In the rows, zero is written as 128.
The same turns and mirrors carry the whole set onto itself, and each row onto the other rows of its family. Which rows share a family with each named row? Give them in list order.
These 40 rows form 8 families of 5 rows each.
bazal: [136 115 114 130 119 112 140  81 111 142 140 142 124 143 157 116 165 114
  78 122 128]
Fipo: [156 156 110 126 104 155 104 125 135 103 126 146 149 105 154 122 142 120
  74 112 123]
zige: [126 119  92 135 105 117 124  95 115 149 144 119 141 132 158 123 176 149
  84  88 152]
zap: [132 132  88 137 112 153 122 125 135 106 120 126 158 109 159 139 144 143
  78  83 158]
Kalo: [136 129 108 127 127 110 127  92  99 142 141 130 108 147 161 119 163 124
  99 109 129]
viz: [166 156 107 120 107 123 111 110 102 133 130 165 132 126 144 121 135 116
  83 121 111]
buka: [144 132 113 135 106 106 138  82 107 121 143 142 129 143 157 123 152 127
  92 139 129]
mida: [147 149 104 129 110 126 143 110 105 113 142 167 133 133 157 117 128 113
  96 127 118]
gapom: [131 114  93 133 105 167 123 118 129 119 117 124 142 104 145 133 144 131
  73  75 154]
rerol: [163 147  82 106 106 150 115 122 104 114 135 159 153 103 144 133 136 133
  78  84 142]
Vuse: [114 104 101 144 103 138 140 100 126 145 133 114 127 123 151 120 157 127
  84  87 155]
kovo: [134 140 124 132 104 113 139 102 133 147 153 133 125 128 157 110 153 103
  98 117 137]
firek: [147 131 106 131 101 145 134 105 100 117 135 164 121 128 145 110 133 110
  85 123 107]
leki: [167 144  97 108 106 126 126 105  91 123 140 172 136 131 143 127 142 120
  90 108 116]
toz: [133 130  93 128 107 138 127 106 130 118 135 114 152 101 155 139 143 144
  77  93 181]
Vod: [143 127 102 126 105 105 133  89  97 143 147 147 130 148 152 120 168 129
  94 109 121]
tulin: [136 138  83 121 126 153 104 120 116 121 129 118 136 103 159 131 148 146
  76  78 161]
kige: [126 130 103 140 108 111 117 100 126 166 136 112 134 126 154 124 163 137
  82  95 157]
Luduv: [142 141 113 136 107 101 122  94 108 159 140 141 123 140 152 113 154 123
  91 121 125]
Fuli: [142 139  93 128 111 139 102 120 132 144 121 118 149 102 147 137 148 140
  72  78 164]
lokon: [151 131  95 125 102 170 119 122 112 103 119 155 138 106 142 127 128 120
  74  97 123]
rezo: [151 151  91 125 109 154 123 127 117  94 127 159 152 109 156 129 123 126
  82 107 133]
sudo: [161 133 109 110 117 130 135  96 103 119 136 170 130 127 148 119 139 103
  74 123 117]
getu: [158 153  88 107 125 154 106 125 102 109 130 151 129 104 152 129 128 124
  83  95 138]
dalaf: [166 155  96 116 110 146  96 125 117 124 118 151 149 102 142 136 130 127
  72  94 136]
kina: [126 126 110 141 110 107 152  95 117 137 144 138 128 148 162 120 149 118
 105 116 136]
kedo: [150 158 118 128 102 131 122 112 124 122 149 156 132 117 157 105 139 106
  86 132 116]
Rem: [131 126 122 134 108 124 130 108 152 144 134 110 139 123 156 129 165 114
  92  90 156]
gepa: [134 123  89 122 118 156 118 109 130 122 128 128 151  95 156 128 150 135
  55  86 166]
sena: [160 139  95 107 118 157 122 114 115 108 127 162 147  97 147 129 129 115
  61 102 141]
rege: [157 148 104 111 126 126 123 106  90 122 138 158 113 132 152 121 136 113
  97 112 118]
Sen: [145 137 114 131 109 149 108 123 152 117 118 118 153 110 154 137 158 126
  76  87 146]
tiba: [161 143  97 113 108 146 122 114 119  98 125 145 154 100 146 145 126 129
  78 102 157]
dus: [122 123  96 135 127 126 114 101 115 141 135 106 122 130 164 126 168 144
  87  88 155]
Muf: [168 146 109 116 108 127 129 101 105  99 130 161 139 126 146 137 130 119
  88 129 126]
Kinid: [119 109 101 138 117 127 130  88 128 143 136 115 138 124 163 121 171 134
  66  98 158]
gife: [137 131  79 123 104 146 113 114 118 131 138 128 156 105 154 132 157 152
  73  73 164]
Ligot: [124 115 109 141 101 126 146  91 108 143 144 140 115 139 151 107 150 114
  91 115 126]
tibub: [117 117 100 146 113 123 140 106 135 132 130 112 143 133 163 133 160 136
  93  90 160]
bag: [123 122 104 142 106 112 135  86 122 135 145 112 136 128 161 125 160 143
  85 117 165]

Which other rows belong to the same family as viz? kige, Luduv, Fuli, dalaf
Which other rows belong to the same family as Vuse? gapom, firek, lokon, Ligot
Which other rows belong to the same family as leki? zige, rerol, Vod, gife
Which other rows belong to the same family as kina? zap, mida, rezo, tibub
Which other rows belong to the same family as Fipo? kovo, kedo, Rem, Sen
Which other rows belong to the same family as Kalo? tulin, getu, rege, dus

